Each row has a name. After each piece below comes the name of the row it's from, unless a question asks for something else. Each question is about the rows just above it. Places in a row count from 1.

K348: [173 149 113 141]
K357: [156 141 107 163]
K342: [163 148 110  73]
K903: [189 156 118 138]
K782: [167 145 117 160]
K583: [142 140 106  76]
K875: [174 153 132  78]
K289: [154 141 119 160]
Changed K342: [163 148 110  72]. Place and old value: => 4, [73]
[160 167 145 117] is which row reordered? => K782

K903: [130 130 131 177 130 129 129 169 151 134 130 130 178 142 169 168 177 196
 160 131 131 186]
K960: [121 124 119 179 127 126 125 171 153 134 128 128 180 144 171 171 180 197
 162 117 121 189]
K342: [159 149 164 128 139 144 149 128 129 134 139 139 128 131 128 128 128 129
 128 174 164 129]
K782: [159 150 164 140 141 145 150 138 136 137 141 141 140 136 138 138 140 144
 137 172 163 142]
K52: [124 126 124 165 128 127 126 159 146 132 128 128 165 139 159 159 165 178
 152 123 124 123]
K270: [124 126 124 165 128 127 126 159 146 132 128 128 165 139 159 159 165 178
 152 123 124 172]
K348: [128 197 171 179 125 153 117 124 134 128 144 162 121 127 180 171 126 119
 171 188 180 121]
K357: [152 144 156 115 136 140 145 117 122 131 136 136 115 126 117 117 115 110
 119 164 156 113]
One entry of K348 was changed: [128 197 171 179 125 153 117 124 134 128 144 163 121 127 180 171 126 119
 171 188 180 121]. Where, and from what? => 12, [162]
Which row holds these entries in another order? [119 126 136 115 152 131 136 110 122 164 117 115 136 117 156 113 144 115
 117 156 140 145] => K357
Which row holds these entries in another order? [197 162 117 121 189 121 124 119 179 127 126 125 171 153 134 128 128 180
 144 171 171 180] => K960
Changed K342: [159 149 164 128 139 144 149 129 129 134 139 139 128 131 128 128 128 129
 128 174 164 129]. Place and old value: => 8, [128]

K289: [143 143 185 154 112 110]
K875: [ 90 139 158 183 172 109]
K960: [148 148 148  72  95 165]
K782: [ 72  72 113 138  75 119]
K903: [170 170 122 122 102 125]
K270: [153 153  96 125 114  79]
K218: [126 126 135 106 124  78]
K583: [ 90  90 158 183 172 109]
Changed K289: [143 143 185 154 112 109]. Place and old value: => 6, [110]
Does one of the named rows hold [139 157 183] side by side, in this order? => no
Changed K960: [148 148 149  72  95 165]. Place and old value: => 3, [148]
Where does [ 90 139 158 182 172 109] differ from K875, and what was there? => 4, [183]
Where does [143 143 185 154 113 110] differ from K289, and what was there? => 5, [112]
Where does [ 90  90 159 183 172 109] differ from K583, and what was there? => 3, [158]

K357: [115 163 109 143 147 133  71 152 111 137 134 110 121 114 156  97 119 178
  98 172 135 167]
K270: [143 137 110 133 177 119 156 121 115  98  71 135 134 114 172 147 109 111
  97 163 152 167]
K782: [111 106 138 116 140 116 119 152  93 111 138 116 140 121 139 121 163 118
 137 117 121  99]
[167 152 163  97 111 109 147 172 114 134 135  71  98 115 121 156 119 177
 133 110 137 143] is which row reordered? => K270
Where does [111 106 138 116 140 116 119 152  93 112 138 116 140 121 139 121 163 118
 137 117 121  99] differ from K782, and what was there? => 10, [111]
[ 93  99 106 111 111 116 116 116 117 118 119 121 121 121 137 138 138 139
 140 140 152 163] is which row reordered? => K782
Where does [111 106 138 116 140 116 119 152  93 111 138 116 140 121 139 121 163 119
 137 117 121  99] differ from K782, and what was there? => 18, [118]
Changed K270: [143 137 110 133 177 119 155 121 115  98  71 135 134 114 172 147 109 111
  97 163 152 167]. Place and old value: => 7, [156]
[ 71  97  98 109 110 111 114 115 119 121 133 134 135 137 143 147 152 156
 163 167 172 178] is which row reordered? => K357
Does one of the named rows hold [111 106 138 117] side by side, in this order? => no

K960: [118 129  62 118]
K342: [118 129  62 129]
K270: [129 120 188 124]
Changed K960: [118 128  62 118]. Place and old value: => 2, [129]
Is [130  62] printed in one of the named rows, side by side and in this order? => no
Does one of the named rows hold [129  62 129] side by side, in this order? => yes

K357: [143 140 115 123]
K903: [ 87  74 150 138]
K960: [ 76  70 151 144]
K782: [144 151  70  77]
K289: [151 143 118 129]
Put [151 144  76  70] back in order: which row is it? => K960
Where does [143 151  70  77] differ from K782, and what was there? => 1, [144]
Which row holds these entries in another order? [115 123 140 143] => K357
Does one of the named rows hold [151  70  77] side by side, in this order? => yes
Changed K960: [ 77  70 151 144]. Place and old value: => 1, [76]

K960: [ 94 135 116 127 124 170 120 102 147 140 112 134 131]
K342: [124 127 173 100 128  51 163 147 112 115 130 104 125]
K270: [101 104 127 112 125 128 147 173 130 163  51 124 115]
K875: [129 126 172 103 129  49 162 150 110 114 133 104 125]
K782: [154 113 111 123 123 127 125 139 123 123 136 130 124]
K52: [ 78 140 133 119 124 153 131  99 147 140 107 127 131]
K583: [124 124 173 100 128  51 163 147 112 115 130 104 125]
K289: [ 72 146 154 116 128 126 142 104 142 136 107 119 132]
Changed K875: [129 126 172 103 129  49 162 150 109 114 133 104 125]. Place and old value: => 9, [110]
Among the named rows, does one hold [ 78 139 133] next to each other, in this order? => no
[125 104 130 115 112 147 163  51 128 100 173 124 124] is which row reordered? => K583
Which row holds these entries in another order? [ 51 163 147 112 115 130 104 125 124 127 173 100 128] => K342
Changed K289: [ 72 146 154 116 128 126 142 105 142 136 107 119 132]. Place and old value: => 8, [104]
One entry of K583 was changed: [124 124 173 100 128  51 163 148 112 115 130 104 125]. Where, and from what? => 8, [147]
Is [120 102 147 140 112] printed in one of the named rows, side by side and in this order? => yes

K960: [123 128 111 111 101 121 140  75 110 130 128]
K903: [129 124 135 137 139 140 107 189 155 127 116]
K342: [125 129 128 131 128 136 128 160 140 127 110]
K348: [126 137 128 118 116 124 138  63  98 129 144]
Where does [129 125 135 137 139 140 107 189 155 127 116] differ from K903, and what was there? => 2, [124]
Among the named rows, does one hold [140  75 110] next to each other, in this order? => yes
Among the named rows, does one hold [139  75 110] next to each other, in this order? => no

K903: [ 93 132 141 167 110  83 143  82 179]
K348: [ 72 154  80 133 165 104 173 133 139]
K357: [154 133 133  72  80 139 104 164 173]
[133  80  72 139 133 154 165 173 104] is which row reordered? => K348
One entry of K903 was changed: [ 93 132 141 166 110  83 143  82 179]. Where, and from what? => 4, [167]
Does one of the named rows hold [104 163 173] side by side, in this order? => no
One entry of K357 was changed: [154 133 133  72  80 139 103 164 173]. Where, and from what? => 7, [104]
Does one of the named rows hold [139 133 173] side by side, in this order? => no
[133 164  72 139 173 133  80 104 154] is which row reordered? => K357
One entry of K903 was changed: [ 93 132 141 167 110  84 143  82 179]. Where, and from what? => 6, [83]

K52: [123 134 113 148 127 142 107 147 118 115 139 110 126 126 139 145 148 131
 126 145 121 129 142 107 147 148 118 118]
K875: [123 122 124 122 123 122 124 122 124 123 123 124 123 123 123 122 122 123
 123 122 123 123 122 124 122 122 124 124]
K583: [106 158 133 145 114 139 152 146 160 128 134 107 131 148 155 109 142 110
 146 123 119 114 134 106 118 106 110 134]
K782: [133 110 139 100 115 117 144 108 132 125 121 133 124 121 130 112 112 122
 127 112 129 125 117 133 111 108 129 139]
K218: [125 122 126 120 124 121 128 120 126 126 122 127 124 124 122 120 120 123
 124 120 125 123 121 127 120 120 125 126]
K289: [123 125 121 127 124 126 120 127 121 121 125 121 123 123 125 126 127 124
 123 126 123 124 126 120 126 127 122 122]
K960: [123 123 124 122 123 122 124 122 124 124 122 124 123 123 123 122 122 123
 123 122 124 123 122 124 122 122 124 124]
K903: [122 127 118 132 124 129 116 132 121 120 128 117 123 123 129 130 131 125
 123 130 121 124 129 116 132 131 121 120]
K342: [123 130 116 138 125 134 112 138 119 118 132 114 124 124 132 136 138 128
 124 136 121 126 135 113 137 138 119 119]
K357: [124 134 114 146 127 141 109 145 118 116 138 111 126 126 138 143 146 131
 126 143 121 129 141 109 145 146 118 119]
K348: [107 146 134 114 158 108 134 128 160 119 148 110 155 134 133 106 110 118
 142 106 114 131 152 145 123 106 139 146]
K270: [139 123 152 106 133 114 160 107 146 148 118 155 134 134 119 110 106 128
 134 110 142 131 114 158 107 106 145 146]
Changed K218: [125 122 126 120 124 121 128 120 126 126 122 127 124 124 122 120 120 124
 124 120 125 123 121 127 120 120 125 126]. Place and old value: => 18, [123]
[134 110 106 118 106 134 114 119 123 146 110 142 109 155 148 131 107 134
 128 160 146 152 139 114 145 133 158 106] is which row reordered? => K583
Which row holds these entries in another order? [146 134 123 107 139 134 142 160 145 110 155 118 107 114 119 106 152 148
 134 146 106 133 158 131 106 114 128 110] => K270
Put [114 131 152 145 123 106 139 146 107 146 134 114 158 108 134 128 160 119
 148 110 155 134 133 106 110 118 142 106] back in order: which row is it? => K348
Does one of the named rows hold [133 114] side by side, in this order? => yes

K289: [ 72 202  74  78]
K903: [99 66 93 92]
K218: [76 85 81 82]
K342: [169 181 168 166]
K782: [ 72 202  73  72]
K960: [ 71  73 202  72]
K583: [117  73 128 131]
K348: [112  76 107 116]
K52: [ 98 171  83  89]
K270: [109 192 108 108]
[ 72  72 202  73] is which row reordered? => K782
[ 89  98 171  83] is which row reordered? => K52
Is [ 89  83 171  98] printed in one of the named rows, side by side and in this order? => no

K875: [107  97 139  75 182 155 179 162  69 119]
K583: [ 86  93 173  68 195  75  73 116 160 138]
K348: [121  78  75 120  73 123 110 106 186 121]
K218: [186 110  78  74 121  75 123 106 121 120]
K782: [107  79 139  75 182 155 179 162  69 119]
Which row holds these entries in another order? [ 74  75  78 106 110 120 121 121 123 186] => K218
One entry of K583 was changed: [ 86  93 173  68 195  75  73 116 159 138]. Where, and from what? => 9, [160]
Among the named rows, does one hold [ 74 122] next to each other, in this order? => no
Where does [187 110  78  74 121  75 123 106 121 120] differ from K218, and what was there? => 1, [186]
One entry of K782 was changed: [107  78 139  75 182 155 179 162  69 119]. Where, and from what? => 2, [79]
Where does [107  79 138  75 182 155 179 162  69 119] differ from K782, and what was there? => 3, [139]

K875: [133 107 112  86 103 121 104 123 133 141 151 133 193 161 110 130 103 159
 105 127 123 100 118 155 127 106  88 136 149 140]
K782: [129 123 167 130 126 125 129 125 125 123 144 151 122 137 124 157 125 138
 126 162 117 125 163 144 156 124 135 119 149 151]
K903: [124 125 144 123 135 125 130 151 125 129 163 162 157 119 117 137 126 151
 167 129 122 149 144 144 125 125 156 125 126 123]
K270: [138 134  96 126 133 136 137 138 140 139 112 105 126 121 135 106 133 112
 136  98 136 136  98 115  99 136 121 135 118 111]
K342: [121 123 123 122 119 126 111 115 125 123 139 127 184 156 126 134 119 149
 112 120 124 118 121 143 122 128 124 131 147 136]
K960: [129 123 167 130 126 125 129 125 125 123 144 151 122 137 124 157 125 144
 126 162 117 125 163 144 156 124 135 119 149 151]
K348: [125 128 163 131 128 130 122 124 125 123 133 140 109 124 126 148 127 132
 123 159 125 123 155 126 147 129 138 127 130 140]
Changed K348: [125 128 163 131 128 130 122 124 125 123 133 140 109 124 126 148 127 132
 123 159 125 123 155 125 147 129 138 127 130 140]. Place and old value: => 24, [126]
Changed K782: [129 123 167 130 126 125 129 125 125 123 144 151 122 137 124 157 125 138
 126 161 117 125 163 144 156 124 135 119 149 151]. Place and old value: => 20, [162]
Changed K348: [125 128 163 131 128 130 122 124 125 123 133 140 109 124 126 148 127 132
 123 159 125 123 155 126 147 129 138 128 130 140]. Place and old value: => 28, [127]
One entry of K270 was changed: [138 133  96 126 133 136 137 138 140 139 112 105 126 121 135 106 133 112
 136  98 136 136  98 115  99 136 121 135 118 111]. Where, and from what? => 2, [134]
Where does [138 134  96 126 133 136 137 138 140 139 112 105 126 121 135 106 133 112
 136  98 136 136  98 114  99 136 121 135 118 111] differ from K270, and what was there? => 24, [115]
[157 151 126 119 162 137 167 125 156 125 129 125 122 123 130 117 126 144
 123 163 151 129 125 144 149 125 124 135 124 144] is which row reordered? => K960

K960: [139 151 145 118 134 160 129 150  91]
K348: [124 124 124 124 124 124 124 124 124]
K52: [125 125 125 123 124 126 124 125 122]
K218: [132 131 133 117 129 141 123 132  89]
K583: [131 127 129 138 134 124 135 127 149]
K782: [140 135 134 135 133 127 132 128 130]
K270: [124 125 125 124 124 125 124 125 122]
K357: [132 131 133 117 129 141 123 132 117]
K342: [132 131 133 117 129 141 123 132 143]
K875: [128 135 134 135 133 127 132 128 130]
K903: [136 137 137 127 133 142 131 138 122]
K289: [124 106 115 161 133  88 142 106 206]
Which row holds these entries in another order? [122 125 124 125 124 124 125 125 124] => K270
Is [127 133] printed in one of the named rows, side by side and in this order? => yes

